One turn moves each row of this set onto another row. After a few examples, where does it send each row asked below?
dobon: [ -8  -1 -21   1  -8  20  12 -18   7  10  14 -26  14 -17  29  28 -16]
Ziso: [ -3  -8  -3  -8 -10  18   6 -34 -13  -2   4 -11 -14 -26  11   7  -9]
Lifu: [ -4  -5  -8 -11 -12  21   8 -41 -10   6   0  -9 -14 -25  23   8  -7]
nibek: [  3   3 -25  -1 -13  22  15  -9  12   2   5 -17  16 -27  21  22 -19]
Nub: [  5  11 -11  -1 -23   2   1   3   3   6  21   3  19 -22  21  33   1]
vone: [ -9   9   3  -3 -13   2 -14 -12 -16   8  18  11 -19 -19  15  12  -1]
virov: [  5  20  -7   5 -19  -1   3  13   8  21  13   3   8 -22  18  28  -3]
Tul: [  7   2 -24   3  -5  24  26 -15   6  11   9 -21   9 -28  26  17 -16]
nuro: [  5   6   8  -3 -19  -1  -5 -16  -6  12   9  21 -11 -18   5  15  -2]
gosi: [ -4 -10  -2  -7 -12  19   7 -39 -13   0  -3 -15  -4 -17  20  15 -18]
Bome: [ -3  15   7   1 -19  10 -18 -15 -20  14  14  11  -4 -19  11   9   1]
zami: [-11  -9  -9  -8 -14  24   4 -33 -13  10   7 -10 -14 -27  14   1  -8]
rume: [ -6   6   6   0 -17  -2 -18 -10 -23  13  11   9  -6 -18  10  16   3]
Buri: [ -3   5 -26  -3  -4  25  20 -11   8   4   7 -19  14 -26  23  25 -17]
Mit: [  1  19  -5   7 -12   7   3  12  -1  17  21   2  17 -18  14  27  -9]
kig: [ -4  12   6  -2 -21   2 -13 -13 -19  10  17   7 -16 -15  15  13  -2]
vin: [  9  18  -4   2  -5   8   2   9  -1  17  23   3  20 -19  26  22  -3]
fusus: [ -5  -4  -9 -10  -3  17  12 -42 -10   4   7 -11 -12 -23  19   6  -4]
Dupid: [  0  11  10  -2 -22   1  -8 -16 -21  18  14  11 -15 -14  12  16   1]
Dal: [ -6  -5  -4   0  -4  18   6 -37  -3  14  -2 -10 -16 -13  14   8 -16]
gutu: [ -1   6  13  -2 -18  -3  -8 -17 -15  19   7   4 -15 -10  15  18   1]
Bek: [  4  24  -9   3 -17   5   4   9   4  16  20   3  13 -22  18  30  -1]
mar: [  0  -5 -22  -6  -2  21  23 -10   5  13  16 -19  11 -29  26  16 -12]
kubu: [  3   0 -21  -4  -3  26  27 -13   5  13   5 -15  19 -26  24  21 -12]
Pupe: [  5  17 -13  10 -12   4   2   8  -1  25  17   2  19 -20  27  25  -4]
sura: [  4   3 -24   1  -2  27  24 -16   2  13  13 -15  20 -23  22  20  -8]
Vok: [  1  15 -10   8 -14  11   0  13  -4  17  23   7  16 -17  18  26  -4]
zomed: [ -6  -9  -5  -9  -9  21   6 -38 -16   6  -1  -8 -13 -18  19  11 -16]

Ziso goes to rume
gutu goes to virov
Now these:
zami goes to Bome
Vok goes to sura
nuro goes to Nub
kubu goes to Lifu
zomed goes to Dupid

One turn moves each row of this set onto another row. After a few examples, where does it send each row asked below?
guper: [ -8  -9   5  12  -8   9  -2  -1  12  -3 -11  -9  15   5 -17   1  11   4
  -5 -13  -6   7 -18 -30   7   7  11  -6   0  -2   2   5   0 -16  19   0
  -8   4   9 -20  -8]
sovas: [  4   2   6   2   0 -15  -2   0  -4  29  -8 -22  12   7   0  -4  -2  16
  -1   2 -20  -1  13  14   2  10  19  -9   6   7  12  -4 -10   9 -20 -11
  -3 -14  -8   1  -7]
Zibe: [-11   6 -15  -8  10  -3  -4  15 -14 -10   2  14  -5   1  -8  -5  22  10
  -2  -2  17  13   0   4  -3 -14   1  -8  11   0   4 -12  11  19   2   2
  -2 -13   3  16  -9]
depov: [ -3  -5   6   7   0  12  -3  28  -5 -11  -4  -5   8   2   5  -1   9 -25
   3  -3  15  -4 -19  27   1   2   8  -4  -6  -1   0 -12  -6  13  13  -5
  -1   0  -2   0   6]
sosud: [  0  -6  11   2  -1  15  -3  23  -8  -6  -9  -3   5   1   5  -4  11 -25
   3  -4  15  -7 -16  23  -4   0   8  -3  -8  -4   0 -11  -6  18  17  -8
  -1   1  -8   7   9]
gepe: [-12   4 -12  -7  11  -3  -3  14 -13  -7   1  16  -7   1 -10  -4  19  10
  -2  -1  19  11  -1   3  -2 -13   1  -8  12   0   5 -10  11  20   3   3
  -3 -13   2  17  -9]
kela: [ -6 -13  13   6 -13  12  -3  -3  12   4 -15  -5  11   4 -16  -1  14   7
  -5 -14  -6   3 -14 -34   0   4  11  -4   0  -6   3   7  -1 -12  22  -7
  -9   4   2 -11  -4]
baso: [ -6 -10   9  11  -8  12  -1  -3  11   1 -14  -5  14   4 -17  -1  14   6
  -2 -15  -6   5 -15 -32   3   6  11  -3  -3  -6   2   6  -1 -10  21  -2
  -8   9   7 -14  -7]
Lolet: [-11   4 -16  -7   9  -3  -4  17 -12 -10   2  15  -6   1 -10  -4  19  11
  -2  -2  17  12   1   4   0 -14   1  -8  12   1   6  -9  11  16   2   2
  -2 -14   3  15  -9]
nire: [ -7 -14   8   6 -15  12  -3   2  17   3 -13  -7  10   5 -15  -1  11  10
  -8 -14  -4   4 -13 -32   2   7   7  -7   4  -7   3   9  -1 -17  20  -7
 -11  -2   0 -11  -2]
gunur: [ 10  -6  13   7   3   4   6 -14   7  28   9   2  -2   1  11 -10  -8  -4
  13   0   2  -5  -5 -23  10  -1   2 -13   8  -5  13  -1 -11   2  -2 -15
   6  -5  -5 -19  16]
pefuz: [  8  -1  -3  -3   8  -4  -3 -15  -2  -6   3 -11   3  -5  -7  -9  13  -4
 -10 -13   3  -2   8  -6   0  11  -8  10 -11   6 -16   2 -22  -8 -14  16
  11  -3  13  22  -5]
fulo: [  9  -2  -7  -4   1  -4  -2  -7   2  -5   3 -13   1  -6  -9  -8   9  -2
 -14 -12   5  -1  14  -6   2  13 -11   8  -4   5 -14   5 -20 -15 -15  12
   8 -10   8  24  -3]
buduf: [  9  -3  -1  -5   3  -3  -3 -16  -2  -2  -1  -9   0  -4  -8 -10  14  -5
 -10 -11   5  -1  13  -8  -2  10  -9  10 -11   4 -15   3 -20 -10 -13  13
  11  -5  10  27  -3]
Vap: [  0  -9  11  -2  -8  16  -6  24  -5  -3  -9  -1   2   1   7  -1  10 -22
   0  -4  16  -8 -12  23  -4   1   3  -3  -4  -7   2  -7  -7  13  15 -13
  -4  -6 -12   9  10]
pedis: [ 11  -1  10  13   8   4   8 -15   4  22  11   1   3   0  12  -9 -10  -6
  15  -1   1  -3  -9 -21  13  -2   4 -11   3  -2  10  -3 -12   4  -3  -8
   9  -2   0 -25  12]
Pez: [ -2  -8   7   1  -8  16  -5  33  -2  -6  -4  -4   2   2   5  -1   7 -22
  -4  -5  17  -7 -12  26   0   2   1  -7   1  -5   1  -8  -6   6  12 -13
  -7  -9 -12   7  11]
riniz: [-12   3 -14  -9   8  -4  -5  16 -11  -9   1  14  -8   1  -9  -5  20  11
  -4   0  17  12   1   2  -2 -11  -2  -9  14   1   5  -9  11  15   1   1
  -4 -14   0  18  -9]
lan: [  3   3   3   7   4 -16   0   0  -7  24  -6 -23  11   9   0  -2  -3  17
   1   2 -23   1   8  14   6  10  22  -7   3  10   9  -7 -10  12 -21  -7
   0  -9  -3  -5  -8]
Purek: [  7  -1   5  16   8   1  10  -7   7  15  15  -2   5   2  10  -9 -14  -4
  13   1   3   0 -11 -17  20   2   3 -13   8   1   9  -2 -10  -1  -5  -6
   9  -3   3 -31  10]
gozem: [  1   1   4   4  -2 -16   0   4  -1  26  -5 -22  10   7   1  -4  -3  18
  -4   2 -22   0  12  15   4  12  20 -10   8  10  10  -3  -9   5 -21 -10
  -4 -17  -8  -1  -6]
rel: [ -9 -12   6   9 -13  11  -2   5  16  -1 -10  -8  14   6 -16   1  10   9
  -7 -15  -4   6 -16 -29   8   8   7  -7   4  -2   3   8  -2 -18  20  -3
 -10  -2   6 -14  -6]
vedov: [  4   3   8   3   3 -15  -1  -3  -8  28  -9 -21  11   7   1  -4   0  16
   2   2 -23  -3  10  12   2  10  22  -7   3   9  10  -5  -9  13 -19  -8
  -1  -9  -5  -2  -6]
tun: [-11   4 -13  -8   8  -3  -3  15 -12  -9   1  14  -7   1 -10  -5  21  11
  -2  -1  18  12   1   4  -2 -12   0 -10  13  -1   6 -11  12  17   2   0
  -3 -12   0  18  -8]
bep: [  9  -4  -2  -7   1  -2  -3 -12   0  -3   1  -8  -1  -7  -9  -7  12  -2
 -14 -13   5  -1  15  -8   0  12 -10  10  -6   4 -14   5 -21 -11 -13  10
   8  -8   8  27   0]
laf: [ -2  -7   3   4  -4  14  -3  36  -1 -11  -2  -8   5   3   4  -3   5 -22
  -2  -4  17  -4 -16  29   2   3   4  -6   0  -2   1  -9  -4   7  12  -8
  -4  -6  -6   1   8]
ruze: [  9  -6   9   9  -1   4   6  -7  12  25  12  -2  -4   2  11  -9 -12  -2
   8   0   5  -4  -4 -20  13   1  -3 -14  16  -5  12   2 -11  -7  -4 -17
   3 -11  -6 -20  16]
fusu: [  3   3   1   6   3 -16   0   4  -3  22  -4 -22  10   7  -2  -3  -4  16
  -1   2 -24   0   9  15   7  13  20  -8   7  11   9  -6 -10   8 -22  -7
   0 -11  -4  -6  -9]
dofav: [  9  -5   5  14   3   1   8  -2  12  18  17  -3   1   1  12  -8 -15  -2
   8  -1   5   0  -8 -17  18   3  -2 -15  15   0  10   1 -10  -9  -6 -10
   6 -10  -1 -27  14]
vam: [  6  -1  -7  -3   3  -3  -2 -10   1 -10   6 -14   1  -7  -8  -7   8  -4
 -13 -13   4   1  11  -4   6  13  -9   9  -7   8 -15   4 -21 -14 -14  17
  12  -6  12  20  -5]

Purek goes to dofav
depov goes to laf
Now these:
buduf goes to pefuz
kela goes to baso

